In the rows, zero is written as 128.
Each path below is one point turned by a fixed rotation once a step. After each direction that follows a path, write how fast that rotation turns it, in deg/step (0 if it stays still).
Each turn is a multiple of 5 degrees from 10 to 175, or 0.
Each row of a path follows its step; steps can be skipped.
path 1
step 0: [116 125 114 122 134 115 129 136 115 129 125 128 121 134 137 133 121 122
 142 111 126 121 144 127 118 131 122 126 127 121 141 121 126]
step 1: [134 125 117 121 129 118 127 140 129 130 112 135 122 129 137 126 134 132
 149 127 133 127 128 147 128 123 113 131 133 129 128 111 131]
step 2: [140 118 126 113 130 109 126 134 140 123 134 142 123 116 123 124 132 132
 124 133 119 119 130 128 136 114 119 131 127 131 133 112 129]
step 3: [120 114 129 119 126 122 130 127 114 135 135 137 130 116 135 133 129 123
 127 121 112 113 131 119 124 114 123 127 130 121 142 122 115]
step 4: [127 128 123 133 130 137 136 136 114 135 119 142 136 127 133 125 129 127
 149 127 129 122 135 131 123 123 124 135 130 137 146 116 113]
step 5: [136 115 112 126 133 118 136 134 135 130 127 137 120 131 128 123 133 131
 135 144 132 127 146 125 128 136 125 127 127 146 139 112 126]
step 6: [126 116 122 123 120 118 131 124 131 129 124 135 109 121 138 131 132 136
 126 134 120 118 139 114 127 135 117 124 138 112 133 114 129]
step 7: [126 136 130 138 131 129 131 135 113 127 124 135 114 117 132 128 131 130
 134 121 123 118 132 124 133 118 116 143 131 116 127 107 119]
step 8: [128 120 124 128 122 130 136 144 119 134 135 128 115 127 131 127 127 122
 127 130 125 123 136 138 138 115 123 140 119 150 133 111 125]
step 9: [121 122 121 115 111 126 140 131 127 126 137 130 120 124 140 129 124 134
 128 144 121 129 131 131 123 127 121 131 130 132 155 120 133]
Directions:
[131 128 129 133 129 128 132 131 124 131 130 132 131 133 125 123 132 127
 132 130 131 127 125 130 131 127 125 129 130 126 124 128 132] : 115
[128 128 122 127 129 130 129 127 127 130 129 129 125 125 127 131 126 130
 133 129 129 128 126 135 126 134 128 128 126 133 130 131 134] : 90
[126 126 124 129 128 123 127 129 130 130 123 129 121 132 124 126 124 131
 130 124 129 132 128 125 129 132 129 131 131 125 125 128 126] : 65
[130 125 126 128 128 130 125 127 135 129 132 131 127 128 130 126 130 130
 126 130 128 132 125 122 126 127 121 129 125 126 131 131 131] : 100
[132 125 131 127 126 127 127 128 125 125 129 127 123 127 128 129 127 131
 127 123 129 131 124 134 133 122 128 127 124 125 129 126 130] : 60
path 2
step 0: [127 132 115 127 121 139 131 126 132 130 120 129 137 127 131 133 116 138
 125 130 107 136 136 122 125 139 127 129 121 128 134 114 142]
step 1: [126 121 125 119 107 130 145 130 137 123 130 132 121 131 132 136 128 134
 123 131 121 130 119 140 126 133 138 135 112 127 130 139 133]
step 2: [136 125 139 122 131 121 132 126 133 133 116 134 119 107 132 143 130 131
 125 132 119 124 129 126 120 117 126 133 124 131 137 142 120]
step 3: [131 120 126 132 132 113 129 124 135 128 122 120 124 126 133 131 117 133
 120 117 122 124 124 127 141 132 114 136 146 144 132 136 131]
step 4: [132 122 113 123 134 123 126 138 125 132 125 123 114 124 142 125 132 130
 122 132 143 129 122 142 138 133 129 127 141 127 113 129 125]
step 5: [131 127 116 126 147 121 129 128 118 123 123 124 128 121 135 120 130 134
 126 135 131 128 130 111 121 125 127 136 132 105 126 121 132]
step 6: [129 138 116 136 117 119 141 128 140 124 130 113 136 140 126 112 135 134
 126 127 124 128 131 124 129 115 123 133 126 119 123 124 131]
step 7: [140 132 134 129 125 127 138 134 138 131 121 128 142 136 128 129 134 120
 119 137 149 125 136 135 124 122 128 118 114 121 131 137 124]
step 8: [140 130 124 129 128 133 134 113 125 119 118 130 143 119 117 137 129 118
 128 130 130 131 142 115 127 131 125 117 133 139 131 134 135]
step 9: [132 140 123 129 114 125 132 120 132 131 131 130 128 127 119 136 125 123
 127 137 123 127 128 131 148 153 130 128 130 135 118 124 133]
Directions:
[130 128 125 135 123 131 127 130 130 129 128 130 127 131 130 125 127 130
 124 124 129 131 124 127 133 132 125 128 124 128 126 129 123] : 125
[125 130 128 128 128 132 131 132 129 125 130 128 133 129 131 124 131 135
 126 128 123 128 131 130 125 126 130 128 124 125 131 131 128] : 65
[128 131 127 130 129 130 125 130 128 128 129 125 129 133 127 132 132 126
 123 127 132 127 132 121 130 124 130 127 124 127 124 128 133] : 40
[124 131 127 127 129 128 129 122 134 128 132 128 124 126 130 126 134 128
 131 130 128 128 126 122 126 134 131 130 127 126 128 131 127] : 90
[120 126 129 128 129 129 129 129 126 129 124 126 125 128 131 132 124 126
 127 129 122 126 130 127 132 128 131 130 124 131 125 133 125] : 40
path 3
step 0: [131 141 114 128 136 119 120 132 122 133 130 142 129 139 133 139 123 128
 115 111 119 129 113 121 131 131 125 128 135 128 131 126 135]
step 1: [135 121 113 120 134 139 130 132 126 128 139 140 115 131 126 127 131 130
 126 124 123 132 121 134 124 125 125 134 154 128 133 118 129]
step 2: [125 118 118 113 131 124 149 124 138 124 136 124 127 126 121 123 130 133
 127 124 119 129 120 130 134 132 115 141 136 119 123 137 122]
step 3: [136 134 120 114 121 121 133 126 128 125 122 121 127 139 134 133 120 133
 131 114 115 125 119 128 134 150 129 122 130 119 132 139 129]
step 4: [147 125 120 137 129 115 125 134 127 125 138 138 122 134 127 132 124 131
 123 122 123 120 119 137 129 138 128 121 135 124 148 121 126]
step 5: [126 124 115 126 129 133 128 135 133 130 142 128 128 126 109 128 137 132
 102 123 124 125 127 132 125 136 114 127 136 126 134 123 126]
step 6: [121 140 109 125 122 132 141 133 125 126 133 132 135 136 120 137 131 139
 126 113 120 130 114 126 133 131 124 131 135 126 113 131 128]
step 7: [137 126 114 127 129 126 129 119 115 134 128 137 123 133 125 131 117 125
 140 115 121 135 118 141 133 140 130 137 144 126 130 134 129]
step 8: [132 118 117 125 144 119 124 124 141 129 130 134 119 120 130 127 127 126
 120 128 112 130 116 129 136 137 120 136 135 114 139 127 125]
step 9: [133 130 123 113 127 134 132 134 137 121 130 127 118 135 131 129 144 141
 117 121 119 122 111 124 119 140 124 121 134 121 130 132 123]
Directions:
[131 128 126 131 130 129 129 127 125 130 128 126 127 128 127 128 128 122
 128 134 131 125 127 132 133 125 130 127 134 125 132 125 132] : 110
[123 131 127 127 124 126 127 125 131 130 127 124 130 126 130 129 128 126
 121 129 125 131 128 122 131 129 127 128 129 123 128 127 134] : 125
[122 128 126 126 132 127 125 130 125 129 132 126 128 131 124 134 126 129
 132 127 130 130 130 127 125 126 127 134 130 127 125 124 131] : 65
[127 129 128 129 130 126 125 126 123 124 131 132 129 123 133 133 123 126
 126 130 123 129 132 129 126 128 129 126 131 130 132 131 126] : 100
[128 128 131 130 129 126 123 132 127 125 127 129 124 134 126 125 126 122
 126 132 125 131 124 125 127 132 126 129 127 130 129 124 126] : 90
path 4
step 0: [127 121 128 127 127 132 134 136 122 133 139 136 132 139 134 118 132 127
 120 127 123 139 118 147 135 120 126 126 141 139 115 122 122]
step 1: [125 123 127 120 124 124 145 125 107 142 131 127 129 138 131 116 135 122
 127 124 121 137 124 122 131 129 135 118 131 132 123 136 119]
step 2: [123 136 119 122 124 125 135 127 114 133 128 128 132 131 124 135 139 120
 114 128 140 131 121 112 120 133 140 119 128 133 119 132 135]
step 3: [120 131 125 121 129 118 123 131 126 122 131 133 122 128 116 134 135 118
 130 112 139 124 111 120 124 122 126 125 136 137 121 119 138]
step 4: [125 125 128 121 136 117 126 124 142 133 127 137 119 121 121 121 135 134
 134 114 129 121 124 133 131 133 124 112 133 142 114 125 129]
step 5: [117 123 124 128 128 117 124 120 139 142 129 135 125 135 129 118 128 138
 117 137 135 131 125 138 133 137 129 123 144 128 115 126 124]
step 6: [119 129 129 122 117 119 132 121 117 132 128 120 124 138 135 123 122 138
 133 135 128 123 119 122 131 134 137 131 151 124 121 126 120]
step 7: [127 141 121 125 115 135 136 134 118 126 130 118 128 121 137 128 125 130
 136 132 136 119 119 122 126 143 138 120 132 138 116 122 130]
step 8: [116 133 121 128 125 135 128 139 130 133 132 126 122 122 134 123 125 107
 138 127 146 130 111 130 127 134 121 125 127 134 124 121 131]
step 9: [118 126 134 122 145 129 129 131 135 141 120 128 112 121 136 124 132 121
 140 126 138 129 119 122 127 126 121 123 129 128 120 139 120]
Directions:
[128 127 130 134 127 123 131 131 125 131 126 127 129 128 129 129 127 131
 125 128 130 124 130 122 125 126 134 128 130 121 128 128 131] : 85
[127 129 127 129 125 132 122 126 129 131 132 129 128 129 127 125 126 125
 127 130 130 133 128 131 123 123 130 131 132 127 128 127 135] : 135
[123 130 123 125 130 125 128 129 123 127 128 132 130 128 123 128 131 126
 125 125 125 126 133 130 130 124 129 127 129 130 129 134 131] : 35
[129 131 124 128 126 128 127 128 122 129 131 126 131 136 131 127 124 128
 130 126 124 130 131 127 128 132 128 131 125 126 121 127 128] : 65
path 5
step 0: [134 130 126 135 123 132 126 130 111 146 131 129 137 137 127 127 128 119
 127 127 124 120 143 129 133 123 129 136 109 130 117 124 122]
step 1: [108 134 131 115 130 117 137 128 133 124 116 122 129 130 121 117 122 126
 129 132 134 125 131 115 131 130 137 126 132 117 123 138 140]
step 2: [132 125 138 137 129 129 133 127 126 133 129 139 116 136 123 125 133 150
 113 120 134 122 121 133 122 117 127 130 130 122 123 119 115]
step 3: [120 118 132 127 125 132 117 137 127 128 130 122 126 130 120 131 126 112
 139 135 139 141 138 118 137 125 119 132 140 125 126 115 123]
step 4: [131 128 124 123 129 133 132 121 122 131 131 134 133 148 135 117 127 129
 121 144 114 127 125 122 127 118 136 133 111 123 133 123 135]
step 5: [117 124 134 131 137 115 129 136 143 123 138 125 128 128 131 125 125 136
 140 126 145 113 138 127 123 126 141 137 135 126 127 132 130]
step 6: [134 125 129 127 123 139 128 122 123 127 129 136 133 121 126 134 137 135
 123 137 131 139 122 128 121 118 122 135 126 117 102 129 120]
step 7: [129 115 122 122 126 118 126 139 127 125 119 127 136 130 118 125 128 121
 141 134 119 122 125 117 124 134 132 126 137 117 141 111 123]
step 8: [132 120 141 137 133 131 133 127 142 131 132 136 119 134 146 126 126 132
 121 138 124 143 126 126 123 132 144 123 117 131 127 127 131]
step 9: [124 132 133 128 135 133 121 145 132 128 149 122 148 114 121 129 130 125
 133 127 129 118 132 136 126 116 130 123 131 127 125 126 126]
Directions:
[128 125 129 130 128 130 131 130 129 128 123 133 133 131 132 124 126 126
 128 125 125 129 133 124 126 126 131 128 128 131 131 134 130] : 100
path 6
step 0: [127 120 122 136 136 129 128 136 138 114 110 106 126 121 132 133 133 130
 127 140 130 130 131 120 125 129 117 118 115 124 131 128 134]
step 1: [134 144 118 146 130 134 128 137 117 122 119 117 126 122 142 122 126 130
 117 135 139 126 118 131 129 129 121 128 124 119 140 126 135]
step 2: [110 146 116 132 130 124 122 125 132 133 124 109 126 132 131 124 128 134
 124 119 132 123 107 117 126 128 126 127 128 124 133 130 133]
step 3: [124 136 132 119 121 125 121 121 125 116 128 107 126 125 126 135 135 129
 118 130 140 118 122 115 130 121 117 136 133 119 129 114 123]
step 4: [131 124 124 123 131 125 120 129 133 116 131 108 126 127 131 139 135 133
 117 123 143 136 131 124 149 130 123 121 116 122 134 133 132]
step 5: [124 134 114 130 124 126 132 131 124 120 126 125 125 144 140 123 136 127
 117 130 138 117 140 128 138 136 119 127 125 112 139 131 139]
step 6: [112 137 127 143 120 116 129 125 126 135 131 116 135 140 146 137 138 123
 123 124 128 125 122 125 139 128 126 140 127 124 129 135 129]
step 7: [112 132 130 139 129 117 122 133 133 110 124 118 125 137 126 136 140 132
 133 128 130 126 139 112 127 118 117 142 127 128 127 124 124]
step 8: [134 117 130 141 126 116 123 141 131 114 121 109 119 120 143 131 135 131
 128 135 125 134 132 128 135 131 122 129 118 122 128 118 131]
step 9: [132 139 112 140 136 125 120 141 128 116 115 124 125 138 144 126 126 136
 125 135 124 127 121 128 134 122 124 125 129 125 143 134 137]
Directions:
[124 130 126 137 126 133 131 128 127 130 132 129 129 130 125 129 129 130
 125 128 129 125 125 129 126 131 130 130 132 131 126 129 133] : 85
[129 125 129 129 128 128 128 131 127 125 129 128 127 125 127 124 127 132
 125 125 129 132 131 134 126 132 129 129 124 126 136 126 132] : 95
[127 130 129 125 127 133 128 121 124 130 128 125 128 126 125 128 127 130
 128 124 135 126 126 129 128 126 128 122 126 123 128 129 127] : 35
path 7
step 0: [119 131 140 138 138 135 120 124 120 126 130 132 112 141 125 140 122 124
 135 117 119 128 133 125 125 135 119 122 119 124 124 127 118]
step 1: [132 128 134 143 122 128 129 128 138 133 124 118 132 116 131 128 133 131
 123 148 121 122 123 118 126 129 120 132 113 132 130 121 117]
step 2: [134 126 126 117 124 122 130 129 121 129 128 131 135 125 133 124 119 134
 138 132 143 133 116 134 135 115 130 132 120 125 151 132 133]
step 3: [108 116 128 124 124 125 123 121 133 122 128 128 126 142 118 131 120 135
 128 107 125 127 122 139 133 127 123 124 133 133 125 126 122]
step 4: [119 127 137 126 138 122 128 135 138 120 131 117 113 121 126 133 137 124
 125 138 115 123 131 119 114 117 128 132 131 128 123 125 122]
step 5: [137 126 141 125 142 128 135 137 117 136 130 125 134 130 125 120 125 119
 141 139 135 131 119 128 129 137 129 138 111 127 129 124 133]
step 6: [137 122 125 126 125 127 125 114 141 120 135 125 149 127 130 118 122 132
 128 110 133 122 123 131 136 132 120 130 123 129 128 130 119]
step 7: [123 130 123 125 133 109 119 133 130 113 126 138 122 126 130 139 135 125
 126 123 113 129 130 124 134 116 120 124 132 121 137 138 126]
step 8: [113 132 140 136 137 131 130 139 109 128 124 136 123 133 128 127 121 128
 126 137 121 115 123 129 120 136 128 129 121 140 127 127 124]
step 9: [137 127 140 136 121 138 131 115 136 130 134 114 133 134 135 119 119 137
 138 135 130 123 126 120 118 126 125 129 121 117 133 132 121]
Directions:
[124 120 129 130 130 128 125 132 128 123 130 124 130 128 133 130 127 126
 131 129 128 129 124 128 128 129 124 130 126 127 132 130 124] : 0
[125 126 126 128 126 131 131 128 131 130 131 125 124 130 126 131 126 131
 130 132 131 131 123 128 131 121 130 129 131 131 128 121 129] : 45
[131 124 128 127 132 128 129 124 122 129 131 126 125 128 129 129 130 131
 125 131 119 128 129 130 127 132 130 127 129 129 132 123 127] : 95
[131 126 131 125 127 127 129 129 128 125 124 128 130 127 133 127 133 131
 129 130 126 130 129 126 128 120 131 123 128 125 124 127 125] : 135
